Each row is where one point has got to under a steady rotation. How many steps took it there?
The counts run from 0 to 181.
[-67  22   9 -13 -18  39  21   2  18  18 -31  34 -40   9 -55  22  23  19
   2 -13   9 -11 -12  50  -3  26   7  25 -13 -11  -9  15  53 -28   5 -17
  27  14 -21 -15 -22  -1  -7 -19 -21 -39  -8  14  47  43 -25 -52 -20  25]  72
[  2  19  13   9 -24  17  66  21 -37  -3 -11  23  -4  18  34   8 -11 -45
  -6 -36 -20 -18  52 -26  14   0   9   7   7  -9   6  56   6  50  10  12
  -5 -14  19  16 -17  -2   3  21  55  36 -28  -1  20   8 -56  -3  42  19]  62
[ 26  -9 -17  21  18 -53 -24  16   4 -30 -13 -51  -4 -15 -43  16 -48  -5
   7 -13 -15  19  -1  17   6  -6 -23  28 -33 -21  22 -30  22 -43   1  -6
  16   4   5  37  19 -32  57  10  23 -31  23  35 -50 -22   9 -18 -24   5]  110
[-61   3  -5  -5 -44  27   3  23   6 -16 -11  52 -30  25 -68  35  19  19
 -37 -24 -18 -15  -6  54  18  32   6   4 -14  -6 -12  12  17 -16  10  -3
   7 -14  -8  -5 -45  11   2 -17   4 -46  -5  16  70   3 -17 -17   2  14]  71
[-40  -7  15 -38 -32  41   0 -40 -38 -14  22 -17  -8  19   8 -26  34  66
  -4 -30  31   8  28  -9 -23  52  43   9 -12  -7  -1   8  12  -1 -16 -31
  24   3 -25  23  33   9 -12 -37  22 -26  18  -7  14  21 -33  -8 -22  45]  148
[-22 -45  -7  14 -25  42   0  15   5 -27  20  -7  -5 -22  -1  14  19 -10
 -19  25  28  -8  30   1 -18  44 -75  -7 -36 -14 -26  19  10  -6  -6   2
  21  -1 -49  22 -35 -31   0  -9 -22  -7 -53  37  10 -23 -29  -6  36 -24]  84
[ 10  35   6  35   0 -39 -26  18 -40 -26   8   9 -20  29 -33   0 -21 -13
 -22  -1 -37  -9   7  20 -31 -45   5 -26  22 -23  10   1 -27   3 -25  12
 -36  11 -28  52  36   5  23  -1 -51  15  63   8   1  10 -12  15 -20 -32]  122
[-10   1 -18  10  14   7  49  -7 -11 -54 -44   9  -7  23  21  41  -4   8
  46  16  33   9 -40  12 -30  18  22  17 -25  10 -21 -36 -10  21  10  24
   8  63   3 -18  55  10 -31  22 -37  10  -3 -15 -18  60  12 -12  -2  -2]  131
[ -2  10  10 -32  -7 -16 -29  20  -6   4 -42 -23 -57  30 -55  -5 -64  23
  -7  -6  -3  37 -18 -15  39  30 -41 -12 -51  -7   7   6 -20 -32  -5 -27
  38  23 -20  28  27 -15  21 -13   0 -49 -14 -19 -21   6  49   3  -4  36]  103
[ 15  30   4  62 -11 -18 -17   1 -23  16  12 -74  28 -13 -13  -8 -20 -23
  31  37  36   5  26  46 -16 -39 -26  15   4  38   5 -36 -13 -41  -6  24
 -12  29 -26   5   2  -1  21  11  35   9 -35   9 -35 -21  31  10 -11   8]  112
[-16  16  15 -30  18  32  25  13  37  31 -59  24 -30  13 -15   1 -16   4
  36  12   2   3   3  27 -13  31  -2  44 -23  16   6  33  44 -27   1 -30
  13  19   1 -30 -22 -25 -35 -21 -11 -23 -33   1  18  40 -21 -50 -19  17]  73
[-22  16  -4 -20  -8  -4  -1  18   6 -13  22  40 -11   5 -25   8  10 -14
 -62 -57 -42  -2  35  17  16   0  16  34   8 -30  43  24  26  -1  27  23
  14 -36  33  16  -9   5  41 -24  25 -28  54  32  31   5 -77 -10  12  -3]  64
[-27 -26 -21   9   8  29   5  25  25  -4 -38  -7 -12 -29 -33  40  37 -20
   0 -14  18 -29 -30  33 -15  28 -35  15 -34 -37 -20  33  25 -19  41  -9
  10 -19 -11   0 -15 -35   1  20 -22 -11 -45  19  43  27 -32 -44  -2 -16]  78
[-35 -11 -10  10  -5  48  -3  31  23  17   2  12  -8 -25 -58  47  27 -18
 -47 -19 -23 -48 -22  31   1   1 -21  -4 -13 -34 -28  23 -14   9  37  11
   2 -22 -11  16 -31 -22   1   5 -29  -6 -31  30  36  16  -9  -8 -10 -44]  77
[-20   6   9  31  27  32  21 -21  -6  11  18 -30 -11 -14  33  29  22  22
  44 -11  24  -7 -24  23 -61   3  19 -19 -32  -5 -41 -15 -41  31 -32   0
   0  43 -12  39  23 -44  -9   8 -42  24 -10  34 -13  68  10  15 -33  -4]  136
[-46 -19 -20  10 -12   5   1 -14  24 -10  -5   0  -5  11  18  31  53  10
  53 -25   0  -4 -24  46  23  -6  48  16 -19 -12 -26 -20 -15  26  32  31
   2  -6  33 -24  -1  36  17  45  22  35 -27  -5  29  26 -16  12  -9   6]  48
[ 72   1  -6  44 -13   1   5  18 -50 -31 -21 -20  16  18  20  18 -54 -26
 -33   9  25 -20   8 -25 -22 -25 -34  -9  34  12  16  11  -4  -5 -26  67
  17  24 -15  17  30 -27  26 -24  18  16 -15   8 -36  -9 -13   5  38 -14]  114
[-27 -28  -5  25 -41  24  -9 -30  27 -27 -12  24  -5  42  -2  -7  43   7
  34  26   6 -16  33  39 -10 -29  22  28  11  23  -8  23  39 -15  30  29
 -28 -11 -17 -20  -5  67 -11  14  13  11 -47  -3  41   2 -28 -17  49 -15]  176
[  2  -9 -10 -13 -36   9   2  -4   5 -52  48  18   9  23  20   9  27  62
 -43 -26   4   1  -2 -21  -5  -4  80  15  49   0 -23 -17   1  35  10  45
 -17   2   7 -11  20   8  23  -1  27 -31  42  34 -11  -9 -43   2   4 -17]  146
[  5  33   3 -23  44 -15  -1  15 -27  -4  -3   2   3  10  23  18 -37 -20
 -27  -4 -19  32 -18   5  -6 -19  10  -6  18   5  67 -38 -72  -6  -4  20
 -19  18   1   1  53  -5 -28 -43 -34  -6  41 -12 -18  16  -4  26 -11 -23]  127
[ -7  -9  -5  27  -4   0  -1 -50  50 -37 -13  24 -39  36   3   2  36  44
  42  -3 -29  22 -14  27  17 -26  68  11   6  13 -19 -13  18  11  -6  14
  -8  -8  36   1  17  33  16  15 -20 -30  51   4   9  43  -6   7  -9 -22]  41
[  5  -3  15  47 -23  24  28 -27 -37   1   4 -38  26   5  13  12  44 -30
 -14   6  14 -28   6 -33 -32 -49  11  -5  16   1 -39 -12 -36   2  21  31
 -25   1 -11  32  28  10 -22 -29  -3  20  21  17  11  32   7  42   4 -63]  31
[ 16  16 -18  49  -7 -39 -14   1  -7 -34 -20   6 -11  -5 -49   7  18  -9
   5 -12 -15 -14 -12  50 -56 -40  30 -18   0 -24   3 -19  -3 -17 -13  35
 -31   5  -8  23  27  -5  30  21 -47   6  70  20  22  26 -17   1 -27 -19]  123
[-16   9  22   1  -2  44   0  45  30  47  12  21 -14  10 -46  52  -8 -51
 -48  -1 -36 -13  -3  20  32  -3 -23 -16  11  -6 -11  21 -50  19  19  -2
 -32 -20   1   7 -26  -5  -9  -2 -12 -12 -33  35  40  -9   2   3  -6 -13]  76
[-21  22  -5  23 -30  -5 -17  11 -38 -24  71 -30  16 -23 -31 -44   9  37
 -36   7  22  10  50 -11  -8   8  10 -18   3  13  -8 -34 -39 -15 -59  -4
  18  14 -38  21   1 -27   8 -23 -24 -45   3  44  -8 -22   1  36 -15   7]  7
[-34 -25  26   9  15  11  40 -24  57  16  -4  -6 -14  21 -30   9  -2  -4
  13   3 -10  20   5   4  39   6  31  45  12  47 -34 -33  15 -17  14 -22
   9  -2  21 -20 -32  29 -23  -8  62 -21  12  46 -25  16   0 -17 -20   0]  163
[-30 -30  15 -50   2  15 -49  -5  26  24 -10  33 -42  54  19 -10  -6   1
 -14  -3  -2  31  30 -16  20  18 -34  12 -18  -9  39  15 -12  -7   7 -31
  -5 -11  -1   0  29  41   0 -74  -3 -32  15 -14  26 -33 -17  -1  22 -24]  179
[-40  -1   1  -3 -30  14  26 -10 -50 -12  10   6  -4   9 -45  -5  57  21
 -33 -57 -10 -39 -18 -16   6  13  76 -14  26 -26 -54  11 -37  34  32  29
 -10 -32 -24   8  13   5 -13   0  19   0   9  -9  59   8 -12   5 -10  16]  153
[-11  36   2  -9 -19   6 -41 -12 -46  15   4 -50  14  -1 -66 -16  -6  39
 -26 -19 -10   8   6   5  -1  -7  54  -6  12  -5 -10  -7 -29 -25 -26 -14
  -1  -2 -30  29  13 -15  -2 -27 -19 -57  24  27  -4  14  37   4 -45   6]  13
[  3 -42  -5 -11 -18  32  14  19  21 -46  -1  -5 -29  18 -13  -2   9  -5
   6  34  19  -3  22 -12 -19  41 -59   7 -32 -10 -28  36  38  -2  -1 -12
  17  10 -24   7  -5 -10   6  33 -25  15 -58  24 -15   3 -40 -21  38 -15]  85
[ 12 -27   3   2 -27  32  43  16  -4   0 -21  14 -12  34  71  36 -23  16
  -3 -19   8 -35  -1 -43   6  50  -1  18   1 -30  -5  26  30  46  42  14
  10   1  34 -17  -1  15  28  -7  73  -4  -5  -1   5  15 -29  -2  13  33]  56
[ 19 -20 -13 -13 -28  11  24  13  -2 -30  17 -11  21  10  23  33 -25  -9
  18 -17 -26  28 -31 -23  12  18  67  12   2  -7  12 -24 -39  49  20 -13
 -45   4  34   3  21  28  18  52  41   1  34  38 -30  12  -8   9 -10 -10]  139
[ 33  -2   2  16  18 -29  13  37  -8 -39 -35 -27  14  20 -60  -2 -11 -19
   6   8 -37  28 -29 -11  27 -38  58 -10  65  23 -23  12 -45  17  -7  38
 -17 -11  -6 -10  37  17 -18  48   4   5  -6   4  -3 -12  -6  -2 -14 -10]  17
[-27  24  23  49  -7   9  15 -26  10  42  18   2 -19 -28  41 -15  22   8
  35 -13   6 -24  64  29 -26  -9  -4  18   7 -14 -27  26  12  13 -16  12
  -2 -16  29   3 -38 -43  10 -18  40  37  -7  34  30  27 -34   6 -14  34]  60
[ -1  19  57 -20  44  -6  23 -14  37 -13   9   3 -31  29  32 -36  -4  25
  24   5 -30  36  46 -12 -10  -2  69 -12  46  14 -25  20 -24  32 -44 -15
 -12   1  10 -10  38 -11 -30 -14  13  26   9  10 -15  19 -23   2 -22  41]  150
[  4  33   7   3   8   0 -31  -4 -43   9 -18 -58   5 -35 -39 -42   9  34
   9 -16  18  -6  16  10 -26 -12  47 -11   8  10  -6  11 -31 -30 -46 -17
  22  -4 -29  18  29 -55  -3 -34 -25 -32  -6  13  17  24  18 -15 -61  22]  14
[ -3 -25  26   0  44 -12  -4   2 -37 -21 -28 -62 -15  14 -31  -6  -7   4
  20  11  27  31  -3  20 -19  11   8  10  -8  26  -5 -25 -21 -24  -4 -21
  50  28 -52  -1  60 -11 -56 -17  24   1   3 -29 -28   0  18 -15 -60  26]  21
[-13   1  14 -15  15  38  18  51  53  42 -13  33 -21  15  -5  38 -32 -61
 -12  16 -41  12  -2   5  42   1   2  -6  28   0  22  20 -44  20   3 -43
 -30 -17   9 -27 -24 -15 -36 -16   4 -14 -39  21  40 -22  -4  11 -17 -12]  75
[ 21 -28  41  37  11 -27  25 -26  18  22  -7 -35  -1   9  27  -7  -3 -32
  46  16 -18  20  43 -16  -8 -19  12  18  12  30  -8 -25 -26   5   2 -42
 -43  16   0  -7  16  16  -4  -1  45   5  50  22 -29  -9  21  30 -49 -23]  29
[-47 -55  23   2  43   7 -20   6  12   3  70  15 -39  22  41  42  14  10
   6 -12  -1  31  23  38  36  30 -20   2 -30   0  12 -21 -46  17   2  -4
  37 -24  29  30  20   2   6 -23  34  22   8   7  -9 -18 -15  33 -36  32]  52
[ 26   1 -10 -26   8  13  26   5  13  19  -4  -1  -9  27  39  44 -42  27
  -6   4 -12  30 -49 -21   9  23  26   4   3   6  32 -54 -32  25  13   0
 -33  45  20 -13  34  -1  20 -18   0 -37  50  15 -21   9  25  16 -36 -14]  133
[ 20 -21  11  27 -10  17  22 -17 -53 -27 -34 -43   1   3  17   1  51 -27
 -15 -21  13 -19  -8 -39 -46 -18  -4  -3  -6 -13 -22  11 -11  -2  23  31
  19  -3 -12  58  39  -4   1 -19   1  14  32  -3  10  26 -38  24  25 -66]  32
[-44  10  44  10 -14   0   5   3  18  40  59  18 -17  43   7  18 -13  14
 -32 -39 -25  -1  53  -3  12  33 -11  27 -22 -30   7  13  10   4  11 -24
   9  -8  42  40  -9  15  37 -27  52  -8  48  32 -17  17 -20  -1 -22  37]  58
[-60 -35  34  -6  17  11 -48  -7  50  27  15  42 -64  44  -3  -8  16   1
  14  12 -15  40  42  19   6  -4 -40  -6 -17  -3  15   7 -28  -5 -20 -30
 -13 -18 -16  23  14  29   0 -53 -11 -16   2   8  33 -18  -9  15  -1 -15]  180
